One turn moves each row of this set onto another row. After a few examples, where does it send each row asked below?
genud: [ 2.33 -2.22 -2.42  1.58  0.78  0.53 -0.69 -0.01 -0.41 -0.60  1.34 -1.29
  0.01 -0.48  2.91 -0.28  1.73 -2.13  0.11 -1.22  1.58  1.14  0.17  0.12
  0.67 -0.41 -0.33]
vadut: [ 1.60 -1.77 -0.07 -1.66  0.20  1.24  0.15 -2.64  0.10  1.31  2.58  1.11
  3.14  0.91  0.13  2.84 -0.13 -0.59  0.17 -1.65 -0.09  0.01 -0.55 -2.34
  2.94 -1.86  1.68]
Voral: [ 3.89  1.42  1.73  1.57 -0.48  0.60 -1.67 -0.93  3.58  0.91 -0.12  0.54
  0.87 -1.13  0.33  1.92 -0.86 -1.97 -0.80 -0.36  2.43 -1.96 -2.01 -1.42
  2.95 -0.21  1.28]
Nev: [ 1.09 -2.04  1.32 -1.17  0.61  0.41 -0.60 -0.29  0.42  1.24 -0.84 -0.43
 -0.28 -0.10 -0.09  1.31  3.35 -4.02  1.01 -0.15  2.68 -0.41  1.40 -0.36
  2.90 -2.61 -0.65]
pepun: [ 1.51 -2.08  0.68 -0.98 -0.67  0.52  1.49 -1.53 -1.28  1.32  1.41  1.34
  2.51  0.43  1.28  2.32  0.25 -0.22 -1.18 -2.29 -0.87 -0.95 -1.06 -3.10
  2.81 -1.36  1.20]
puge: [ 1.02 -1.88  1.69 -1.55 -0.36  0.19  0.90 -0.21  0.65  0.82  0.04 -0.65
 -1.71 -1.16  0.38 -0.34  2.92 -0.42  0.33  0.78  2.63  0.73  0.28  0.28
  2.78 -1.98  0.37]
Vona: [ 0.70 -1.60  1.92 -0.08  1.42 -0.88 -0.61  0.06 -0.31  2.15  1.79  0.39
  1.47  0.84  2.64  2.26  2.05 -0.85 -1.59 -2.03 -0.50 -0.55 -1.13 -4.78
  2.89 -0.68  0.40]
Bev: [ 0.20 -1.35  1.76  0.53 -1.16  0.26  0.52 -0.20 -0.08  2.02  1.31  0.05
  1.99  2.13  1.22  0.98  1.70 -0.98 -2.16 -2.86 -1.56 -0.62 -1.54 -3.26
  3.51 -1.59  1.28]
Konu: [ 0.06  0.36  0.28 -0.70 -0.70 -2.37 -0.96 -0.55 -1.09  0.70  2.36  1.45
  0.52 -0.57 -0.40  0.55  0.78 -1.53 -0.34  1.17 -0.74  0.16 -1.64 -3.09
  2.29 -1.61 -0.63]
kada: [ 0.37 -0.47  0.30 -0.36 -0.68  0.18 -1.76 -0.31 -0.08 -0.64  1.48  2.02
 -1.88 -2.25  1.58 -1.82  1.27 -1.38  0.60 -0.60  2.69 -1.09  0.13 -0.69
  1.86  0.14  1.33]
rodu: [ 2.03 -0.05  0.62  0.80 -1.52  0.07 -1.62 -2.13  2.26  2.71  0.00 -0.51
  0.44 -0.39  0.99  0.24 -0.62 -1.70 -0.28 -1.01  2.86 -1.96  1.07 -1.98
  1.35  2.79 -0.45]
tisu: [-0.70 -0.85  1.62 -0.43  1.61 -1.25 -1.91 -0.46  0.11  3.98  2.01  0.59
  1.18  0.47  0.18  2.56  1.43 -1.96 -1.00 -1.05  1.12  1.04 -0.92 -4.01
  1.99 -0.40 -0.64]
tesuv: [ 2.10  0.07  1.05  1.65  1.71 -0.28 -2.71 -0.91  1.14 -1.17 -0.73  1.17
  0.25  0.01  0.96  1.98  0.22 -3.25 -0.94  0.42  1.83  2.43  0.57 -0.47
  1.13 -2.12 -0.91]
soga: [ 2.19  0.22  2.36  1.61 -0.94  2.58 -2.27  1.07  0.01  1.12  0.55 -1.15
  1.29 -0.84 -1.00 -0.80  1.56 -2.69 -0.05 -3.34  2.25  0.75 -0.98 -1.42
  3.79  0.38  3.02]
ziv: [-0.88 -0.54  0.79  0.50 -1.37  0.69 -0.39 -1.13  0.74  2.03  2.58 -0.88
  1.91  2.89  0.15 -0.04  2.25 -0.78 -1.04 -1.98 -0.91  0.77 -1.35 -2.38
  3.71 -0.82  1.40]
gesav: [ 0.93  0.77  1.55  2.96  0.53  0.34 -2.02 -1.00  0.22  0.13 -1.01 -1.01
  0.82 -0.18 -0.13  0.95  1.52 -2.13 -2.18 -1.16  2.28  3.71 -0.46 -0.27
  1.57 -0.14 -1.06]
res: [ 1.87  1.69  0.95  1.65 -1.85 -0.69 -1.34 -2.36  2.33  1.18 -0.09 -0.12
  0.45 -2.06  0.11  0.21  0.04 -1.41 -1.75 -1.28  2.65 -2.39 -1.41 -0.89
  2.24  0.89 -0.54]
Mape: [-0.01 -0.93  1.20 -0.66  2.42 -1.12 -2.13 -1.77  0.75  2.40  3.07 -0.07
  1.85  0.41  1.52  2.51  2.24 -0.91 -1.00 -1.98  0.64  0.22 -0.66 -4.02
  2.74 -0.92 -0.12]
gog: [ 0.93  0.41 -0.31 -0.41 -0.42 -1.46 -0.82 -1.29 -1.02 -0.89  3.16  0.38
  1.54  0.04  0.56  0.44  1.86 -0.82  0.13  0.40 -1.34 -0.17 -1.61 -3.28
  3.41 -1.29  0.22]
degin: [ 2.69 -2.38 -1.61  1.12  0.40  0.46 -0.42 -1.28  0.73 -0.19  1.41 -1.22
  0.75 -1.37  1.98 -0.14  0.49 -1.45 -1.34 -3.03  1.40  0.67  0.21  1.35
  0.79 -2.71  0.29]
bovit: [ 1.57 -1.31  0.82 -1.66 -0.43  0.38  0.44 -1.47 -0.28  2.29  1.95  1.86
  2.23 -0.17 -1.22  2.66 -1.39 -0.57 -0.27 -0.41  0.13  0.88 -1.34 -2.25
  2.26 -2.14  1.45]
Zefiz: [ 3.44 -2.05 -0.85  2.18  2.01  0.71 -2.19  0.90  0.82  0.28  1.23 -2.29
  1.05  0.17  2.39  0.75  1.68 -3.53 -0.28 -2.38  1.20  1.34  0.31 -0.72
  1.39 -1.61  0.27]
siben: [ 2.89 -0.95  2.06 -0.90 -0.70  1.24 -1.63 -1.22  0.75  0.48  1.44  0.71
  0.67 -3.14 -0.41 -0.88 -0.97 -0.58 -0.43 -3.30  2.35 -0.46  0.48 -0.32
  2.36 -1.85  2.95]
dedi: [ 1.95 -1.05  1.66  1.27 -0.39  0.79 -1.65 -2.07  0.88  1.01 -0.60 -1.01
  1.44  0.41 -0.37  0.36 -1.02 -1.41 -1.72 -1.93  1.62  3.52  2.23  0.15
  0.69 -1.05 -0.22]
lome: [ 2.94  2.02  1.25  0.77  0.35 -0.52 -1.05 -0.88 -0.65  0.09  0.08  0.32
  0.42 -0.97  1.13 -0.83 -0.73 -0.62 -0.68 -2.27  4.35 -1.22 -0.21 -0.86
  2.73  2.01 -0.03]
ruton: [ 2.86  1.24  1.88  1.23  0.41  1.52 -0.90  0.69  1.49  0.77 -0.25  1.02
  0.07  1.99  1.65 -0.21 -0.85 -1.35 -0.11 -1.78  4.13 -0.81 -0.67 -0.44
  3.40  1.21  1.93]
povon: [ 3.04 -1.77  3.09 -1.65 -0.01 -0.17 -0.34 -0.49  0.83  1.53  0.11 -2.38
  0.41 -1.82 -1.16  0.12  1.78 -1.28 -0.13 -1.24  1.91  0.81  1.43 -0.52
  3.11 -3.32  0.59]
Gatom: [ 3.24 -1.45 -0.46  2.52  0.77  1.34 -0.63  0.47  1.01  0.02  1.25 -2.53
  1.00 -0.65  1.63  0.01  1.54 -1.34 -1.52 -2.90  1.28  2.13 -1.55  0.61
  1.97 -1.94  1.32]
denu: [-0.43 -0.52  1.68  0.38 -1.83  0.39 -0.45  0.10  0.31  3.45  1.71 -0.34
  1.84  2.44 -1.57  0.39  0.64 -1.74 -1.04 -1.22 -0.82  1.47 -1.46 -2.52
  3.08 -1.18  1.21]
pak: [ 1.28 -1.10  0.57 -0.50 -0.56 -1.58  0.10 -0.47 -1.75  0.11  1.89  0.85
  1.45  0.21  1.91  0.91  1.36 -0.98 -0.77 -0.81 -1.82 -1.32 -0.80 -4.23
  2.86 -1.12  0.06]
sosis: [ 3.57  0.44  1.22  1.50 -1.64  1.03 -1.92 -0.09  3.27  1.61  0.01 -0.38
  0.43  1.11  0.80  0.31 -0.86 -2.33  0.65  0.52  1.65 -1.49  0.02 -2.28
  2.55  1.78  1.34]
dimos: [ 3.43  2.02  1.47  0.97 -0.18  0.14 -1.32 -0.75  0.71 -0.49 -0.41  1.23
  1.30  0.38  0.25 -0.22 -1.43 -2.75 -0.75 -2.85  3.36 -2.32 -0.26  0.09
  3.44 -0.86  0.76]
Laz: [ 0.66 -0.80  1.13  0.62  1.34  1.26 -3.71  0.51  0.41  1.34  0.53  1.05
  0.00 -0.51  1.16  0.53  2.15 -4.79  0.91 -2.46  3.26 -1.01  0.89 -2.15
  2.41  0.35  0.99]
Buduf: [ 2.37 -0.74  0.62  1.09 -0.44  0.88 -0.89 -0.87  0.70 -1.11 -0.35  0.60
 -0.18  0.60  0.77  0.12 -0.88 -0.76 -0.27  1.30  1.25  3.57  0.97  0.14
  0.84 -0.63  0.50]
pani: [ 2.55  0.99  2.05  0.63  0.30 -0.78 -2.48 -0.10  1.35  1.13  0.37 -0.02
 -0.10  1.43  1.77 -1.74 -1.14 -1.96 -0.41 -2.56  3.38 -1.68  1.91 -1.20
  2.48  0.91  0.29]
nulug: [ 2.44 -0.94  2.09 -0.20 -0.01  1.12  0.04  0.61 -0.84  1.29 -0.77 -2.58
  0.70 -0.86 -1.31  0.93  3.68 -2.61  0.80 -0.39  2.56  1.39 -0.19 -1.02
  3.88 -0.95  0.24]

vadut turns into gog
pepun turns into pak
And these:
Konu turns into tisu
Zefiz turns into Gatom
kada turns into Laz
povon turns into puge
tesuv turns into gesav
lome turns into pani
rodu turns into sosis

One turn moves each row of this set onto another row. After a few examples, where does it send each row asked below?
Lele: [-0.81 -0.78 -0.90 -0.81  0.09  1.03 -0.20 -3.20 -3.60 -0.27  0.22  0.46
  0.25 -1.51  3.24 -1.78  0.34  0.68]
Pitut: [-1.77  0.94 -1.21  1.31 -1.05  1.26 -1.25  0.44 -0.53  0.74 -1.18 -1.57
  0.27 -0.42  3.74 -2.13 -1.09 -0.74]
rova: [-0.13 -2.23  0.56 -0.38  0.51  0.89  0.74 -0.21 -2.80 -1.28  1.89 -2.70
  0.14 -0.29 -0.82  1.02  1.02  0.20]
lizaf: [ 1.13 -1.32  0.40  0.25  1.00  0.72  1.20  0.91 -0.74 -1.48  1.22  1.96
  0.22 -0.08 -0.24  1.03  0.73 -0.16]
loz: [-0.66 -0.97 -0.53 -1.91 -1.56  1.96 -0.57  0.20 -2.63 -1.19  1.69 -2.17
  1.98  1.13 -0.26 -0.79  0.64  3.25]
boku: [-3.05  1.81  0.14  0.12 -0.86  0.93 -0.80  1.04 -0.86  1.36 -0.96  0.47
  0.18 -1.06  1.29 -2.00 -1.30  2.94]
napav: [ 0.13 -0.41  0.08 -0.15 -0.37  1.02 -0.04 -3.60 -1.58  0.09  0.85  1.62
  1.28 -2.28  2.04 -0.67  1.30  0.48]
Gaku: [-0.21 -0.38  1.02  1.25 -0.65  0.87  0.40 -0.19 -4.10 -1.69  0.05 -2.34
  1.63 -0.59  2.22  1.33 -1.04  0.76]
Lat: [-0.13  0.30 -0.68  1.16 -0.32  0.90 -0.14  1.21  0.71 -0.50 -1.01  2.67
 -0.11  0.03  2.45 -0.78 -0.74 -0.59]
lek: [-3.77  0.43 -1.53  0.09 -0.90  0.99 -0.42  0.22  0.38  0.43 -1.36 -2.31
  0.09  0.41  1.40 -0.74  1.15  2.62]
Nesav: [ 0.83 -1.04  0.09 -0.71 -0.43  2.91 -0.74  1.58 -0.64 -0.29  0.17  2.05
 -0.86 -0.19  0.94  0.23  1.42 -0.37]
balo: [-1.87  0.56  0.90  1.78 -1.27  1.36 -0.24 -1.72 -1.86 -2.27 -0.64  0.31
  2.46  1.43  0.47 -1.88 -1.16  0.46]
Ved: [-0.66  0.66 -0.25  0.11  0.20  1.54  0.21  2.63  0.15  0.23 -0.58  0.30
  1.61  0.50  2.16 -2.90 -0.83 -0.95]
Bar: [-0.84 -0.07 -0.47  1.08  0.47  1.22 -0.27 -1.21 -1.97  1.20  2.40 -2.77
  2.45  1.90  1.68  0.38  0.50  2.42]
dod: [-2.89  0.29 -2.68  1.09 -0.19  0.45  0.07 -1.64  1.40  1.14  1.04 -1.42
 -0.25  0.33  0.46 -0.44  1.21  1.12]
pegu: [ 1.00 -0.29  1.51  0.15  2.00  1.08 -0.08  0.48 -2.65 -1.49  1.04 -0.92
 -1.29  0.23 -0.78  0.26 -0.43  0.89]
gal: [-1.01 -0.92 -0.23  0.00  0.87  1.04  0.35 -0.65 -2.87 -1.14  1.53  1.82
  1.36  1.69 -1.46 -1.84  1.14  1.99]
mubi: [-1.26 -0.59 -0.38  0.54 -0.59  0.57 -0.13  1.49 -4.65 -0.25  0.85 -3.09
  0.88 -0.99  1.21  0.67  0.04  0.41]
koba: [-2.18 -1.01 -1.47  3.51 -1.38  1.92  1.26  0.37 -1.62  0.03  0.43 -2.27
 -0.16  0.96  2.40 -0.70 -0.35  0.18]
devu: [-0.50 -1.07 -1.37  1.68 -1.18  0.55 -0.41 -0.53 -0.18 -0.88  2.60 -2.01
  2.84 -0.01  2.48  0.74 -0.34  2.89]
Nufa: [-1.60 -1.30  1.41  1.86 -0.92  0.46 -0.80 -2.88 -1.07 -2.29 -0.16 -0.22
  1.46  0.61 -0.56 -0.19 -0.94  1.56]
rop: [-1.47 -0.04 -0.27 -2.25 -0.27 -1.35  0.21 -0.58  1.50 -0.76 -0.13 -0.24
  0.79 -2.08  1.48 -1.58 -0.53  1.68]
romo: [-0.86 -0.90 -0.65  0.00 -0.19  0.76  0.09  0.55 -2.12  0.32  0.88  3.65
  0.17 -0.62  2.39 -1.67  0.04  2.91]
gipe: [ 0.83 -0.75 -0.97 -1.92  0.61  1.16 -1.10  0.94  0.19  0.54  0.96  1.04
 -0.29 -1.41  1.25 -0.71  1.53 -1.21]
Kapi: [-1.48 -0.83 -0.33  0.23 -0.46  1.03 -0.58 -0.56 -2.52 -0.08  0.60 -5.02
  0.10 -0.41  1.98 -1.25 -0.52  0.09]
liki: [-0.23 -2.60  1.13 -0.47 -1.58  0.47 -0.93 -1.42 -2.29 -1.54  1.81  0.33
  1.18  1.20 -0.26  0.19 -1.54  2.15]
riza: [ 0.23 -0.93 -0.81  1.43 -2.81  2.15 -0.12  0.95  0.36 -0.78  2.02 -0.33
  1.99  1.05  1.98  0.55 -0.02  2.53]
Sol: [-0.91  0.30 -0.07  0.38 -0.60  1.12 -0.23 -1.56 -1.90 -0.38  1.00  3.02
  0.99 -2.02 -0.91 -1.67  0.46  0.05]
febel: [-1.18  1.57 -1.14 -0.26 -0.88  3.05 -0.57 -1.13 -1.78  1.77  1.04 -2.71
 -0.26  0.41  1.27 -1.59 -0.14  3.05]
betom: [-2.11 -0.70 -0.15 -2.52  0.72 -1.31 -0.66  0.67 -0.83  0.18 -0.04 -1.15
  0.44 -2.70  0.41 -0.70  0.13  1.99]
kamav: [-1.00  0.17 -1.30  1.05  1.07  1.03  0.22 -0.23  1.23  1.79  1.96 -1.05
 -1.15  0.51 -0.83 -0.18  1.04  2.01]
sumib: [-1.47 -0.75 -1.27  0.82 -0.10  0.46  0.38  2.76  1.80 -0.04  0.63 -0.87
  0.36  0.28  1.35 -2.61 -0.58 -0.25]
guzon: [-1.93 -0.96 -1.79  1.08 -0.89  1.48  0.58  0.34 -2.37  0.57 -0.47 -2.24
 -1.39  1.35  2.84 -2.31 -1.14 -0.24]
Vovoz: [-0.45  0.78 -1.44 -0.73  0.03  0.75  0.75 -0.04  0.46 -0.60  0.13  0.75
 -0.33 -2.39  2.90 -2.96 -0.20  2.65]
nef: [ 0.55 -0.20  1.45 -1.28  1.32  0.76 -0.91 -1.61 -2.55 -1.39 -0.65 -0.25
 -0.98 -0.35 -0.21  0.49 -0.21 -0.53]

koba turns into gipe
Lat turns into rova
romo turns into loz
And these:
Sol turns into Bar
riza turns into betom
dod turns into napav
mubi turns into Ved

